Here are some points, each followed by its number:
tensor([  2, -44, -44,  -2,  49, -30, -27, -45, -28, -26, -96, -11,  45,  27, -25,  41,  26,  24,  15, -19, -16, -61, -51, -17]) 0
tensor([ 11,  27,  40,  -1, -45,  24,  17,  15, -36,  43,  80,  47, -30, -14,  61,   7, -20,   7,  30,  55,  16,  17,  34,  25]) 1
tensor([ -2, -26, -35, -29,  48, -28,  23, -11,  59, -20, -47, -41,  39,  24, -55, -22,  16,  -4, -33, -66, -22,  16, -73, -31]) 2
tensor([  8,   5,  53,  -7, -32,  30,  27,  -6, -94,  18,  62,  36,  -6,   4,  78,  -2,  -2,  28,  48,  34,   5,  23,  38,  47]) 3
tensor([ 15,   1,  -7,  39,  -8,   9, -29,   2, -64,  53, -18,  52, -33,   8,  -5,  57,  27,  15,  56,  38, -47, -13,  37,   1]) 4
tensor([  0,   2,  52,  -4, -45,  19,  14,  -6, -86,  23,  58,  19,  -3,   4,  80,  28,   1, -14,  28,  46,  22,   5,  62,  42]) 5
tensor([ -8, -33, -41, -31,  45, -36,  32, -19,  35, -15, -15, -36,  73,  22, -51,   1,   9,   3, -26, -34, -19,  -1, -70, -11]) 6
tensor([  0,   9,  51,  -2, -38,  26,  21,   8, -53,   8,  55,   7, -34,   8,  58,  -2,   7, -13,  14,  17,  10,  31,  63,  40]) 7
tensor([  6,  -5,  62,  19, -36,  19,  -3,  -9, -42,  15,  58, -16,  -3,  11,  41,  26,   0, -54,  16,  54,  29, -12, 109,  43]) 8
tensor([-35,  -8,   1,  -5,  -4,  -3, -26,  -5,  67, -33,  -7, -36,  27, -36, -15,  -2, -10, -26, -40,  -1,  42, -49,  18, -16]) 9
tensor([ -1,  10,  62,   5, -32,  18,  13,  -7, -58,  11,  43,   2, -28,   0,  59,   1,  -5, -32,   7,  25,  30,  15,  82,  43]) 10
tensor([ -9,   7, -56,   4,  28, -24, -49,   6,  22, -39, -96,  17, -19,  -1, -41, -34, -12,  55, -19, -78, -31,   6, -98, -46]) 11
tensor([ -2,   1,  57,  26, -31,  16,   6,  -8, -80,   9,  51,  16, -25,  -4,  52,   2,   0, -14,  21,  47,  22,   3,  82,  52]) 12
tensor([-35,   1,   5, -19,  -6,  -5, -17,   7,  45, -31,   3,   9,  38, -26,  -5, -31, -20,  18, -38,   3,  36, -30, -31,  -6]) 13
tensor([ 10, -50, -40,  17,  48, -30, -31, -39,  20, -20, -98, -59,  40,  22, -55,  45,  26, -34, -27, -17, -25, -63, -25, -21]) 14
tensor([  3,  24,  49,  12, -30,  23,  22,  20, -20, -15,  40,  -6, -71,   1,  43, -44, -11, -33,   6, -27,  26,  59,  76,  23]) 15
tensor([ 19,  27, -18,  -6, -12,   8,  40,  27, -31,  64,  41,  49, -23,   7,  -3,  -8,   6,  54,  41,   0, -58,  57, -24,   0]) 16
tensor([  5,  50,  42, -22, -45,  20,  54,  41, -23,  40, 107,  46, -22, -26,  57, -40, -28,  20,  15,  14,  14,  65,  11,  28]) 17
tensor([-35,   6,   4, -15,   5,  -9, -17,  11,  49, -36,   7, -11,  31, -12,   7, -23, -25,   6, -35,  -4,  43, -28, -24,  -7]) 18
tensor([  5, -22, -53,  -7,  38, -19, -16, -19,  68,  12, -44, -11,  70,  -1, -58,  26,  -1,   4, -26,   8, -23, -49, -45, -29]) 19
tensor([ -4,   2,  53,   0, -38,   8,  21,   5, -78,  25,  68,  19,   4,   6,  91,  -3,   2,  -2,  34,  33,  24,  19,  44,  45]) 20
tensor([ 12,  29,  58,   5, -39,  30,   5,  15, -28, -16,  38, -19, -66,   1,  43, -35,  -4, -29,   8, -10,  25,  50,  70,  29]) 21
tensor([ -8,  31,  35,   4, -47,  36,  -3,  28, -69,  28,  51,  58, -44, -28,  68,   6, -12,  24,  40,  54,  13,  10,  32,  21]) 22
tensor([ 30,   2, -12,  13, -19,  12,  19,   0,  -8,  91,  52,  36,  12,   3, -17,  58,  19, -10,  38,  63, -32,  -4,  22,   9]) 23
tensor([  -8,  -25,  -52,   32,   34,  -18,  -80,  -29,   31,  -18, -127,  -12,   -4,   -9,  -63,   42,   13,  -14,  -12,  -16,   -9,  -76,  -20,  -48]) 24
tensor([  6,   3,  59,   4, -35,  23,  38,  -3, -79,  18,  68,  18, -25,  -1,  65,   3,   9, -11,  28,  42,  17,  21,  59,  50]) 25
tensor([  15,   12,   60,   19,  -32,   19,  -13,   -8, -100,    0,   23,   21,  -50,    7,   70,   11,    1,   -7,   33,   37,   27,    7,   65,   31]) 26
tensor([  0,  15,  54,  36, -35,  28, -26,  -5, -31, -19,  10, -28, -91,   2,  41, -17,   5, -58,  -6,  -3,  34,  29,  93,  10]) 27
tensor([ -9,  -7, -62,  -5,  32, -12, -27, -10,  43, -15, -74,  -5,  26,   5, -67,  16,  -5,  13, -19, -27, -17, -25, -53, -39]) 28
tensor([  -3,   23,  -52,   35,   32,  -27,  -80,    6,   17,  -77, -127,    5, -108,  -10,  -47,  -36,   -6,   37,  -21, -106,  -25,    2,  -64,  -76]) 29
tensor([ -9,  32,  30,  15, -49,  36, -18,  25, -61,  14,  32,  57, -82, -22,  48,  -3, -17,  11,  31,  11,  14,  12,  42,   3]) 30
tensor([  7,  13,  58,  -1, -24,  26,  32,  13, -42,  19,  69,   7, -23,   4,  54, -17,   8, -18,  15,  24,  27,  38,  58,  35]) 31
tensor([  6,   0,  57,  32, -27,  26, -39, -27, -68,   0,  16,  -7, -46,   1,  53,  48,   9, -57,  16,  46,  28, -25, 112,  42]) 32
tensor([ -5,   0, -60, -21,  21, -27,   6,  -8,  32,   2, -28,  22,  53,   0, -42,   5,   0,  53, -12, -26, -23, -17, -95, -21]) 33
tensor([  8,  12,  56,  16, -29,  29,   2,  15, -25,   7,  41,  -8, -51,   5,  40, -12, -16, -35,  -1,  15,  28,  28,  92,  22]) 34
tensor([ -2,  62,  27, -18, -51,  35,  36,  41, -26,  28,  92,  53, -33, -13,  53, -42, -33,  26,  14,  20,  13,  52,  13,  19]) 35
tensor([ 30, -30,  12,  33,   7,  13,  -3, -23, -45,  46, -11, -16,  -8,  29, -11,  68,  26, -37,  25,  46, -31, -12,  61,  23]) 36
tensor([ -4, -11, -54,   5,  32, -26, -25, -17,  25,  -6, -79,  10,  29,   4, -51,   9,   8,  28,  -9, -15, -21, -37, -63, -42]) 37
tensor([  -7,  -17,  -52,   35,   30,  -28,  -82,  -33,  -30,  -47, -127,   25,  -43,   -3,  -38,   25,   12,   45,   12,  -37,  -28,  -48,  -61,  -49]) 38
tensor([-18, -13,  22,   5,   6, -11, -26,  -6,  27, -72, -38, -58,   1,  -8,   1, -22,  -8, -38, -48, -26,  46, -39,  12,  -2]) 39
tensor([  1, -46, -38,   3,  42, -23,  -5, -36,  19, -17, -64, -34,  57,  11, -52,  27,  22,  -1, -19, -20, -14, -43, -53, -17]) 40
tensor([-33,   3,  -3, -18,  -7,  -7, -15,   5,  24, -43, -13,  13,  14, -22,  16, -30, -15,  28, -23, -14,  32, -30, -47, -17]) 41
tensor([  5, -26, -38, -21,  54, -38,  14, -13,  55, -23, -43, -48,  39,  24, -49, -11,   2,   3, -22, -64, -30,   5, -73, -21]) 42
tensor([ 11, -50, -37,   8,  35, -32, -36, -37,  40, -27, -93, -61,  26,  10, -70,  37,  21, -23, -20, -31, -14, -41,  -8, -23]) 43
tensor([ -6,  -4,  62,  33, -27,  23, -12,   3, -30,   4,  25, -20, -48,  11,  36,   5,   6, -71,   2,  34,  35,   9, 119,  38]) 44
tensor([  -1,  -18,  -43,   31,   29,  -10,  -73,  -18,   23,  -35, -114,    6,   -4,   -5,  -64,   25,   23,    8,  -11,  -23,  -26,  -72,  -30,  -52]) 45
tensor([ -1,   5,  48,  -1, -41,  24,  34,   9, -17,  25,  69, -11, -14,   6,  47, -12,  -4, -43,  10,  15,  18,  45,  79,  44]) 46
tensor([-33,   5,  18, -31,  12,  -7,  14,  14,  61, -63,  -6, -56,  11,   6,  10, -62, -15,  -9, -55, -44,  41,  17, -31,  -7]) 47
tensor([ 17,  17, -22,   3, -10,  17,  31,  15,   4,  71,  52,  29,  -1,   5, -20,  22,  17,   0,  37,  33, -42,  23,  22,   2]) 48
tensor([  0, -30, -47,  -4,  37, -17, -16, -19,  49,   7, -43,   0,  57, -10, -66,  47,   5,  15,  -7,   4, -19, -60, -50, -32]) 49
tensor([ -6,   1, -43,  -7,  33, -32, -23,  -4,  37, -13, -58,   6,  19,   1, -58, -10,  -1,  27, -13, -28, -27, -20, -77, -35]) 50
tensor([  1,  34,  41,  31, -46,  30, -28,  13, -40,  -5,  18,  27, -77, -12,  30,   9, -22, -26,  35,  35,  30,  -1,  89,   9]) 51
tensor([ 29,  -5,   3,  18,   8,   2,  11, -19, -95,  47,   2,  28,  -9,  23,  27,  61,  39,  20,  53,  33, -46,   7,   5,  22]) 52
tensor([ 21,  10, -12,  23,  -3,   9,  12,   5, -29,  63,  23,  32, -10,  10, -12,  46,  18,  -3,  44,  37, -39,   9,  29,  -5]) 53
tensor([-33,  28,  -9, -26,  -4,   0,   2,  20,  61, -62,  -1,  -5,  -8, -20, -10, -76, -40,  31, -43, -52,  29,  16, -61, -16]) 54
tensor([  5, -33, -38,  -1,  48, -30,  -2, -35,  55, -22, -68, -63,  52,  19, -71,  15,  16, -28, -30, -25, -17, -14, -33, -20]) 55
tensor([ -6, -13, -54,  -5,  38, -10, -21,   5,  66, -21, -45, -14,  25,  -2, -63, -12,   1,  14, -27, -40, -15, -15, -67, -47]) 56
tensor([  4, -35, -35,   7,  45, -33, -31, -25,  46, -37, -87, -61,  26,   8, -63,  21,  14, -39, -26, -35, -23, -44, -18, -25]) 57
tensor([  5,  15,  45,  15, -39,  16,  -7,   1, -32, -14,  33, -18, -54,   2,  42, -10,   1, -42,   7,   9,  33,  36,  83,  25]) 58
tensor([ -3,  -6,  57,   5, -38,  12,  19, -12, -33,  18,  85, -27,  10,  -1,  37,  10,  -3, -55,  10,  60,  37,  13,  91,  54]) 59
tensor([-25,  -7,  -2,  -8,   3,  -2, -21,  -1,  44, -33, -12,  -5,  40, -29,   9, -13, -21,   7, -35,  13,  50, -48, -14,  -5]) 60
tensor([-29,  27,  -4, -52,   9,  -3,  39,  41,  66, -39,  40,   3,  20, -24,   5, -82, -45,  40, -49, -57,  27,  47, -75,   0]) 61
tensor([  4,  -8,  59,  15, -35,  25,  13,  -6, -51,  17,  51,   2,  -7,   7,  56,  24,   6, -35,  24,  57,  36, -10,  84,  44]) 62
tensor([ -5, -26, -56,   9,  31, -15, -41, -17,  39,  -7, -73,   1,  24,  -1, -60,  25,   4,  14, -16, -10, -26, -43, -42, -45]) 63
tensor([ 30,  28, -29, -24, -19,  12,  58,  37,  -9,  75,  60,  45,  -8,   1,   4,  -7,  13,  38,  34,  14, -45,  64, -27,   0]) 64
tensor([  -3,   48,   50,   49,  -47,   45,  -73,    6,  -49,  -30,  -35,   15, -127,  -16,   33,  -19,  -14,  -24,   16,  -11,   23,   11,   99,  -12]) 65
tensor([  7, -52, -36,  -2,  42, -21, -19, -39,  20, -10, -58, -45,  64,  20, -47,  42,  35, -21, -14,   2, -12, -60, -44, -14]) 66
tensor([  1,  13,  44, -26, -41,  17,  64,  20,  -2,  24, 110, -22,  -1,   7,  35, -19,  -6, -40,   6,  37,  31,  50,  65,  46]) 67
tensor([ -3, -19, -36,   3,  43, -24, -20, -16,  62, -37, -73, -51,  29,  19, -60,  -3,  12, -19, -27, -32, -21, -22, -31, -26]) 68
tensor([ -9, -26, -53,  -4,  31, -28, -10,  -5,  37,   1, -50,  14,  43,  -4, -52,  10,   3,  33, -12,  -2, -27, -45, -65, -36]) 69
tensor([  7,   2,  59,  32, -32,  20, -10,  -6, -67,   2,  20,   6, -47,  11,  56,   7,  -7, -41,  15,  18,  23,   6,  90,  34]) 70
tensor([-29,  -8,   7, -26,  12, -25,  -6,  -5,  53, -71, -23, -67,   7,  -2,  -6, -46, -18, -33, -61, -43,  46, -10,  10,  -2]) 71
tensor([-43,  22,  -2, -28,  -8,  -5,  -4,  19,  61, -40,  15,   1,   9, -20,  -4, -72, -37,  16, -44, -38,  38,  16, -56, -18]) 72
tensor([ 26,  34, -26,  16,  -7,  10,  -8,  19, -37,  46,   1,  50, -61,   5,  10,  -3,   1,  42,  41,  -2, -53,  39,  -5, -27]) 73
tensor([   5,  -38,  -39,   24,   46,  -30,  -39,  -40,   20,  -27, -116,  -49,   22,   17,  -50,   43,   19,  -19,  -19,  -21,  -16,  -46,  -23,  -32]) 74
tensor([ 33,  16, -16, -24, -12,   6,  66,  20,   4,  82,  96,  20,  37,   3, -11,  14,   8,  31,  42,  42, -44,  40, -20,  10]) 75
tensor([  0,  25,  41,  34, -40,  37, -26,  -1, -82,  29,  36,  61, -34, -25,  67,  34,  -9,  10,  46,  55,  13,  -9,  67,  22]) 76
tensor([ 11, -57, -24,  -9,  51, -30, -13, -38, -41,   0, -65,   5,  82,   5, -17,  46,  35,  40,   9,   3, -31, -65, -72,   2]) 77
tensor([ -5,  52,  37,  21, -39,  24, -16,  35, -29,   5,  15,  39, -88, -11,  46, -24, -15,  -2,  25,   4,  24,  34,  64,   5]) 78
tensor([ 29,   8, -22,  26,   1,  14,   0,  15, -54,  63,  12,  46, -27,  -2,  -2,  39,  27,  11,  41,  33, -41,  14,   3,   3]) 79
tensor([  1, -33, -40,  -8,  41, -25,  -1, -14,  29, -19, -55, -34,  42,   7, -44,  -7,  14,  17, -29, -33, -24,  -9, -55, -13]) 80
tensor([  0, -17, -40, -13,  44, -24,   6,  -8,  29, -37, -77, -40,  11,  18, -48, -20,   7,  20, -14, -71, -24,  14, -66, -32]) 81
tensor([  2,  -2,  65,  -3, -34,  33,  19,   0, -39,  23,  78,  -9,   5,   9,  52,  27,   2, -39,  13,  56,  23,  -7,  84,  52]) 82
tensor([ 29, -15,   6,  46,  12,   1, -36, -25, -58,  26, -53, -10, -58,  28,  -8,  56,  31, -44,  35,  21, -26,  -2,  73,   0]) 83
tensor([-31,   9,  -1, -32,  -4, -10,   1,  13,  81, -40,  18, -18,  25, -25, -11, -37, -36,   5, -50, -11,  41, -13, -29, -18]) 84
tensor([ -2, -24, -43,  -6,  30, -17,   6,  -8,  30,   9, -34,  24,  79,  -9, -51,  35,   9,  46,  -4,   5, -31, -48, -75, -43]) 85
tensor([ 21,  20, -14,  27, -14,  17, -17,   7, -30,  47,  -3,  30, -48,   5,  -8,  27,  14,  13,  49,  10, -37,  23,  25, -12]) 86
tensor([ -13,    6,  -50,    7,   37,  -19,  -58,    3,   20,  -33, -109,   23,  -37,   -6,  -47,  -19,    0,   46,   -3,  -48,  -26,  -29,  -75,  -49]) 87
tensor([ 23,  12,  -6,   6,   1,  -2,  31,  12,  -6,  41,  17, -27, -19,  16, -21,   5,  18, -29,   3,  -6, -35,  46,   7,   6]) 88
tensor([ -1, -36, -34,   5,  46, -38,  -6, -29,  23, -19, -55, -51,  57,  13, -50,  32,  19,   2, -24, -15, -13, -42, -38, -19]) 89
tensor([  6,   7,  61,  23, -19,  28,  -1,  -8, -56,  -1,  33,   8, -36,   1,  52,  10,   5, -25,  20,  33,  37,  14,  79,  44]) 90
tensor([  1, -23, -49, -35,  54, -32,  30,  -7,  44, -21, -36, -28,  63,  12, -39,  -7,   8,  25, -26, -50, -27,  -3, -77, -12]) 91
tensor([-18,  -7,  22,  13,  16,  -4, -58, -19,  -4, -95, -93, -34, -34,  -8,  12, -27,  -1,  -7, -30, -45,  42, -36,  16, -16]) 92
tensor([  5,   0,  61,  13, -27,  18,   0, -16, -85,  17,  56,  19, -23,   6,  73,  20,  -1, -13,  27,  48,  18,  -2,  70,  33]) 93
tensor([  8, -31, -32,  -9,  46, -33,  19, -34,  34,  -7, -43, -52,  76,  22, -55,  29,  19,  -5, -10,  -6, -18, -29, -57, -23]) 94
tensor([ -4, -22, -48,  18,  27, -27, -22, -17,  37,  -2, -50,  -9,  52, -23, -70,  26,  10,  -7, -13,   7, -34, -48, -44, -32]) 95
tensor([ -5,  33,  37, -12, -42,  32,  38,  25, -23,  41,  92,  44,   1, -21,  64,  -3, -12,   8,  20,  49,  12,  18,  43,  21]) 96
tensor([  8, -31, -32,  -9,  43, -24,   4, -13,  39, -23, -65, -39,  39,  21, -59,   6,  10,  -4, -24, -42, -23, -19, -52, -34]) 97
tensor([  3,  32,  49, -24, -42,  14,  54,  21,  15,  21, 108, -24, -11,  12,  41, -44, -10, -39, -14,   9,  33,  63,  51,  45]) 98
tensor([  3, -49, -41,  18,  34, -24, -36, -39,  32, -27, -86, -43,  32,  15, -52,  33,  31, -26, -24, -20, -13, -46, -23, -21]) 99
tensor([-30,   9,  -7, -19,   1,  -5, -16,   9,  20, -35,   3,  24,  12, -13,  15, -43, -23,  39, -22, -22,  24, -10, -44, -10]) 100
tensor([  5,  14,  62,  -5, -39,  16,  18,   7, -25,  15,  60,  -9, -32,   5,  43,   7, -10, -27,  12,  34,  39,  26,  87,  35]) 101
tensor([  2,  -2, -49, -20,  30, -24,   6,  -1,  82, -17, -22, -15,  38,  -2, -68, -33,  -5,  18, -30, -45, -27,   4, -72, -25]) 102
tensor([-12, -27, -51, -13,  40, -29, -18, -20,  55,  10, -35,  -9,  71,  -3, -62,  32,  14,   8, -15,  13, -17, -51, -39, -24]) 103
tensor([-23,  -5,   4, -14,  16,  -5,  -7,  -3,  10, -71, -30, -35,   1, -10,  10, -55, -14,   5, -34, -48,  32,   0, -23,  -7]) 104
tensor([ -4, -30, -36,  -8,  36, -23, -12, -13,   9, -29, -80, -19,  39,  15, -37,  21,  19,  13, -13, -34, -27, -32, -67, -25]) 105
tensor([-32, -22,  13,   4,  12,  -4, -49, -24,  51, -83, -51, -70,  -2,  -4,  -5, -17, -12, -56, -44, -19,  52, -55,  44,   2]) 106
tensor([  0, -62, -33,  -1,  40, -28, -22, -34, -11,  -9, -66, -19,  55,  26, -19,  42,  32,  11,  -2,  -2, -19, -55, -61, -27]) 107
tensor([  9, -28, -47, -25,  52, -18,  32,  -9,  37, -23, -40, -22,  33,  13, -40, -23,   2,  35, -10, -57, -28,  16, -83, -17]) 108
tensor([ 11,  31,  50,   0, -31,  20,  34,  20, -27,   1,  80, -19, -45,   4,  49, -33, -20, -14,  -2,   0,  24,  65,  56,  29]) 109
New points follow, each followed by the numbers of its three nearest points above by angle, nearest first.
tensor([ 24, -25,   3,  17,  -8,  -2,  21, -29, -52,  55,   6,  -3,   2,  20,   1,  53,  39, -31,  48,  45, -39,  -5,  52,  10]) 36 53 52
tensor([  -1,  -28,  -37,   17,   47,  -28,  -37,  -29,   -8,  -40, -111,  -19,   11,   12,  -28,   14,   11,   24,  -10,  -44,  -24,  -31,  -56,  -26]) 105 0 74
tensor([ -2, -34, -29, -27,  44, -27,  15, -22,  41,  -2, -20, -33,  83,  21, -42,  28,  24,   3, -23, -19, -25, -39, -57, -11]) 94 6 89
tensor([ -33,   26,  -10,  -48,   -2,    2,   35,   38,   29,  -34,   41,   30,   31,  -30,   26,  -80,  -47,   77,  -25,  -45,   18,   21, -112,   -8]) 61 100 72
tensor([  3,  12,  60,  18, -27,  16, -17,  -7, -86,  -9,  25,  13, -64,   3,  70,  -6,  -2,   2,  31,  13,  23,  24,  57,  16]) 26 70 90
tensor([-27,   2,  11, -28,  19, -20,  21,   5,  65, -65,  10, -56,  27,   3,  -4, -54, -31, -24, -55, -35,  35,   9, -31,   5]) 47 71 84
tensor([ -8, -10, -61, -13,  35, -20, -19,   1,  71, -10, -44, -19,  31,  -1, -70,   2,  -4,   6, -13, -23, -12, -22, -53, -31]) 56 28 50
tensor([  2,   6, -60,  -3,  35, -12, -15,  11,  21, -35, -79,  21,  -5,  -1, -44, -25, -12,  58, -13, -59, -30,   5, -86, -37]) 11 87 50
tensor([ -7, -17, -49, -19,  33, -13,  -1,  -4,  58,  -8, -30,   2,  59,   2, -60,   6,  -3,  21, -20,  -8, -13, -31, -81, -37]) 69 19 33
tensor([ 45,  13, -14,  20,  -9,   7,   7,  13, -25,  64,  28,  31, -23,   3, -18,  36,  19,   1,  40,  23, -35,  13,  36, -15]) 53 79 86
tensor([  9,  22,  56, -35, -30,  15,  66,  40,   2,  25, 113,  -4,  -8,  12,  38, -44, -12, -12,  -7,   1,  20,  65,  40,  32]) 98 67 109
tensor([  -7,    1,  -55,   69,   21,  -22, -112,  -24,  -46,  -67, -127,   37,  -89,  -10,  -26,   -7,    7,   66,    3,  -76,  -40,  -40,  -64,  -78]) 38 29 87
tensor([ 33,  14, -20,  11,   3,  17,  19,  13, -17,  83,  40,  30,  -6,  -4,  -2,  22,   1,   5,  29,  33, -36,  24,  18,   2]) 48 53 23
tensor([ 32,  20, -19,  16, -10,  11,   8,   0, -12,  43,   5,  28, -45,  16, -15,  18,  12,   4,  33,  10, -32,  28,  21,  -1]) 86 53 79
tensor([ -5, -36, -28,   2,  41, -34,  12, -23,  15, -23, -76, -31,  44,  15, -30,  13,   3,  13, -17, -42, -19, -25, -62, -22]) 105 80 97
tensor([ 27, -10,  -3,   4,   7,   2,  16, -16, -97,  52,   7,  24,   5,  29,  28,  66,  37,  24,  56,  49, -38,  -3,  20,  19]) 52 79 4
tensor([-35,  17,   1,  17,   8,  -4, -57,   4,  20, -72, -59,   8, -44, -25,   3, -47, -20,  17, -29, -36,  36, -22, -30, -30]) 92 29 104
tensor([ 31, -15,  -7,  18,   2,  -5,  -4, -12, -52,  47, -18,  -7, -17,  28,   6,  52,  32, -26,  35,  24, -22,   9,  50,   7]) 36 83 52
tensor([-31,  11,  -6, -17,  -6,  -9,   0,  10,  62, -41,  14,  -1,  13, -37,   2, -60, -21,   5, -39, -31,  32,  -4, -47, -13]) 72 54 84
tensor([ 37,  12, -14,  20, -14,   6, -10,   9, -16,  59,  16,  35, -20,   2, -28,  40,   3,  -5,  36,  32, -35,  16,  35,  -3]) 53 86 79
tensor([ 11, -21, -51,  12,  25, -24, -27, -13,  33,  -7, -83,  -5,  23,  -7, -63,  36,  10,  19, -11,  -8, -17, -43, -41, -34]) 63 37 28
tensor([  5,  -3, -56, -35,  31, -25,  12,  23,  68,  -1, -23,   5,  21,  -3, -58, -41, -15,  56, -24, -52, -29,  12, -97, -45]) 102 108 56
tensor([  4,   6,  52,  17, -30,  27,  11,  -4, -36,  -6,  36, -32, -45,   2,  39,  17,   3, -66,   3,  39,  33,  15, 104,  32]) 44 58 8
tensor([  3, -38, -41, -18,  45, -21,  27, -21,  27,  -1, -49, -34,  65,  15, -45,  30,  13,  -2, -17, -12, -16, -31, -65, -16]) 94 40 89
tensor([  -2,  -32,  -26,   30,   41,  -37,  -55,  -27,   32,  -46, -124,  -53,    6,   10,  -64,   35,   21,  -30,  -25,  -26,  -17,  -50,  -14,  -35]) 74 43 57
tensor([ 24,  51, -24, -18, -19,  13,  37,  37, -21,  56,  49,  46, -55,   9,  -2, -44,  -1,  51,  37, -21, -52,  84, -48,  -1]) 16 64 73
tensor([ -1, -12, -63, -30,  38, -18,  16,   9,  57,  12,  -6,  11,  58,   0, -54,  -4, -12,  41, -12, -20, -34, -11, -90, -37]) 33 102 69
tensor([-24, -25,  14, -11,   5, -21,  -1, -12,  64, -57,   2, -64,  48,  -4,  -9, -20, -13, -38, -54, -16,  41, -30,   3,  10]) 71 9 39
tensor([-20,   9,  -3, -21,   1,   5,  -1,  19,  73, -38,  16, -17,  27, -31, -19, -36, -31,  -5, -46, -12,  37, -13, -37,   4]) 84 18 13
tensor([  9, -13, -46, -10,  51, -36,  -2,  -6,  60, -55, -83, -61, -13,  14, -62, -49,  -9,  -8, -37, -92, -20,  31, -72, -28]) 81 2 42
tensor([ 24,   4, -20,  -4,  -1,  11,  57,  12,   7,  93,  82,  35,  41,  -1, -13,  37,   7,   8,  45,  60, -42,   6,  -3,  17]) 75 48 23
tensor([ -1,  32,  44, -20, -34,  29,  32,  35,  -6,  54, 113,  33,  -5,  -8,  47,  -8, -17,  -8,  15,  56,  14,  26,  42,  21]) 96 1 17
tensor([-13,  51,  46,   8, -42,  32,  -3,  15, -32,   8,  52,  41, -68, -11,  48, -26, -19,   0,  14,   8,  22,  41,  47,  15]) 78 30 35
tensor([ -2, -18, -51,   3,  36, -17, -29,  -8,  -5,   0, -72,  32,  26,   2, -28,  21,  11,  59,  10, -14, -41, -40, -84, -36]) 37 69 50
tensor([ 30, -14,  11,  40,   8,  11,  -1, -27, -43,  45, -19, -17, -22,  28, -11,  57,  33, -39,  42,  36, -32,  -1,  71,  18]) 36 83 4
tensor([ 40,   9, -19,  32, -11,  20, -18,   9, -13,  60,  12,  30, -26,  -3, -16,  46,  28,  -2,  35,  32, -35,  -7,  53,  -5]) 53 4 86
tensor([ -2,  22,  48, -24, -29,   9,  57,  23, -34,  26,  97,  18,  -8,  -2,  62, -43,  -6,  15,  22,   7,   3,  67,  24,  46]) 17 35 31
tensor([ 33,  18,  10,  10,   5,   2,  13,   0, -38,  27,   3, -14, -34,  23,  -3,  17,  13, -10,  28,  -4, -39,  49,  25,  11]) 88 86 52
tensor([ -3, -14, -57, -21,  29, -22,  16,  -2,  35,  20, -24,  11,  57,  -9, -39,   1,  -1,  41, -13,  -6, -20, -25, -97, -29]) 33 85 69
tensor([ 19,  14, -18,  22, -13,   6,   9,   0, -35,  67,  31,  34,  -9,   0, -11,  35,  21,   4,  51,  41, -49,   7,  17,   8]) 53 79 23
tensor([-25, -11,  -5,  -9,   0, -12, -24,  -1,  37, -38,   0, -12,  36, -35,  -4,  -7, -16,  10, -30,  15,  47, -51, -19,  -7]) 60 13 18
tensor([ -7,  34,  32,  13, -41,  35, -15,  18, -23,  13,  43,  24, -42, -15,  31,   0,  -1, -28,  12,  49,  31,  -1,  98,  28]) 51 34 101
tensor([  8,  21,  55,  10, -34,  27,  -7,  -4, -95,   1,  27,  31, -26,   5,  86,   1,   3,   8,  41,  37,  22,  12,  50,  38]) 26 93 3
tensor([-40,   1,   3,  10,   5,  -3, -54,   1,  48, -71, -53,  -7, -36, -18,  -2, -25, -24, -10, -28, -23,  42, -33,  -7, -24]) 92 39 106
tensor([ 27,   8, -21,  -1,  -5,  13,  37,  13, -18,  67,  54,  42,   2,   0,  -8,  29,   8,  23,  46,  35, -43,  24,  -4,  -2]) 48 75 64
tensor([-33,  11,   3,  10, -11,  -6, -51,  10,  31, -64, -55,   4, -10, -29,   7, -24, -28,   7, -26, -13,  40, -32,  -4, -16]) 92 41 39
tensor([ -15,   -9,  -54,  -20,   38,  -20,   -3,    5,  -12,  -14,  -56,   52,   27,   -1,  -20,  -10,   -2,   93,    9,  -36,  -52,  -12, -125,  -45]) 33 11 50
tensor([ -8, -16, -50, -11,  42, -24,   0, -11,  78,  -7, -53, -15,  45,  -6, -59,   6,  -2,   8, -28, -29, -28, -25, -61, -35]) 56 28 19
tensor([ 34,   8, -12, -42,   7,   3,  98,  29,  12,  74,  93,   1,  41,  20,  -1, -17,   6,   8,  20,   5, -39,  75, -30,  26]) 75 64 16
tensor([ 21,  18, -12,  31, -11,  11, -16,  -1, -39,  51,  -9,  34, -44,   7,  -1,  39,  20,   6,  40,  30, -40,  19,  19, -15]) 86 4 79
tensor([  0,  47,  29, -40, -53,  33,  78,  52, -11,  56, 127,  52,  20, -16,  57, -39, -23,  37,  15,  33,   9,  66,   7,  43]) 17 35 96
tensor([-10,  45,  39, -24, -43,  30,  49,  51,  -7,  36, 118,  52, -22, -16,  54, -44, -16,  11,  13,  18,  12,  66,  21,  23]) 17 35 96
tensor([ -2,   3,  47,  24, -33,  15, -11,  11, -44,  -6,  25, -23, -66,   7,  50, -11,  -4, -54,   1,  19,  30,  29,  85,  28]) 58 34 27
tensor([-28,  29,  -2,  39,  -1, -11, -87,   9,  39, -98, -97, -22, -77, -27, -15, -48, -13,  -5, -41, -71,  43, -20,   0, -44]) 92 29 39
tensor([ -12,   58,   27,    0,  -58,   37,   -4,   44,   -1,  -10,   45,   34, -112,  -20,   33,  -69,  -25,    1,    0,  -21,   14,   79,   41,    5]) 78 15 21
tensor([  -3,   23,  -65,  -32,   31,  -16,   30,   27,   88,  -13,  -15,    9,   18,   -1,  -58,  -69,  -11,   44,  -31,  -84,  -26,   45, -126,  -46]) 102 108 2
tensor([  -7,   12,  -57,   -5,   40,  -12,  -20,   11,   10,  -24,  -78,   40,  -10,   -6,  -30,  -33,  -15,   88,    1,  -59,  -42,    5, -117,  -50]) 11 87 50
